grid =
[[139 129 129 133 125 120 133 126 128 122 151 132 130 116 117]
 [117 129 143 137 126 142 117 129 126 142  99 128 121 127 151]
 [141 129 137 129 133 112 123 118 124 143 105 138 127 132 108]]
The entry in the top-right corner -> 117
The 1st entry, reading row by row -> 139
The last entry, reading row by row -> 108
The largest entry in the first row: 151
The 2nd entry on the diagonal from the top-right corner -> 127
The third entry, reading row by row is 129
The entry in the bottom-left corner -> 141
The entry directly below the centre entry? 118
The entry just right of the smallest entry? 128
The entry just right of 124? 143
The largest entry in the last column? 151
The 4th entry from the end, reading row by row: 138

Read these off the array that follows.
1) Find the smallest entry in the last column.
2) Find the entry in the top-right corner.
3) Find the second entry in reading order.
4) Find the top entry of the column that holds the largest entry.
5) Find the last entry, reading row by row.
6) Find the 1st entry in reading order.
7) Find the fifth entry in reading order.
8) Find the bottom-left entry.
[[129, 119, 143, 137, 127, 127, 107, 110, 145, 138, 117, 141],
 [129, 144, 127, 103, 149, 123, 134, 123, 119, 132, 152, 104],
 [129, 116, 126, 142, 143, 132, 127, 129, 124, 109, 102, 117],
 [129, 117, 133, 145, 136, 127, 129, 122, 105, 107, 134, 149],
 [129, 116, 126, 142, 143, 132, 127, 129, 124, 109, 102, 116],
 [129, 123, 145, 129, 129, 109, 113, 149, 124, 130, 149, 120],
 [129, 138, 129, 125, 108, 146, 124, 143, 120, 106, 149, 118],
 [129, 116, 128, 144, 141, 130, 127, 129, 118, 103, 107, 132],
 [129, 116, 129, 144, 141, 129, 127, 128, 116, 102, 110, 137],
 [129, 117, 122, 137, 145, 140, 130, 127, 129, 125, 113, 102],
 [129, 144, 127, 102, 149, 125, 131, 122, 125, 125, 155, 103]]
1) 102
2) 141
3) 119
4) 117
5) 103
6) 129
7) 127
8) 129

Read these off the array that follows. Rows and columns are numbered from 0.
1) Read off the entry in row 2 and column 0.
2) Read off the top entry of the column that holds the smallest entry.
3) Read off the entry directly below the largest entry.
4) Read off the entry just right of the largest entry.
5) Read off the top-left entry.
6) Read off the entry in the bottom-left corner.
7) Read off the entry directly below the smallest entry.
8) Read off the entry just left of the smallest entry.
[[132 134 132 134 125 137]
 [135 126 130 139 131 129]
 [121 128 124 128 123 122]
 [135 118 135 127 138 125]
 [137 127 149 133 130 125]
 [129 130 128 130 127 129]
 [132 134 134 142 124 125]
 [132 129 125 129 134 126]
 [135 134 128 132 134 126]
 [132 137 132 130 128 133]
 [126 123 136 127 127 123]
 [128 127 127 132 124 134]
 [129 128 129 130 128 127]
 [127 120 127 131 128 125]
 [135 119 136 138 133 120]
 [131 131 129 140 120 144]]
1) 121
2) 134
3) 128
4) 133
5) 132
6) 131
7) 127
8) 135

Questions about the table below. Indices start at 0.
1) What is the entry at row 2, column 0?
2) What is the entry in row 2 and column 1?
3) What is the entry in the bottom-right corner?
4) What is the entry at row 0, column 0?
5) What is the entry at row 0, column 2?
6) What is the bottom-left entry?
7) What is the top entry of the column that holds the smallest entry?
8) What is the entry just right of the smallest entry?
[[134 124 123 126 130 130 113 122 127 116 132 130 115]
 [128 129 126 119 123 126 123 131 128 150 121 131 138]
 [125 127 123 112 131 125 156 130 128 141 126 125 116]
 [127 121 129 128 128 134 157 135 123 121 126 133 121]
 [127 133 127 128 120 129 132 129 133 139 131 128 126]
 [128 126 122 129 129 128 126 121 129 117 128 129 124]
 [130 122 132 126 127 130 117 130 128 119 132 120 138]
 [129 118 128 129 127 124 143 122 132 132 133 119 118]
 [124 121 138 138 133 129 133 135 128 111 133 113 131]
 [129 121 133 125 133 127 132 130 126 120 128 127 123]
 [125 121 139 126 127 129 115 133 120 107 129 124 131]]
1) 125
2) 127
3) 131
4) 134
5) 123
6) 125
7) 116
8) 129
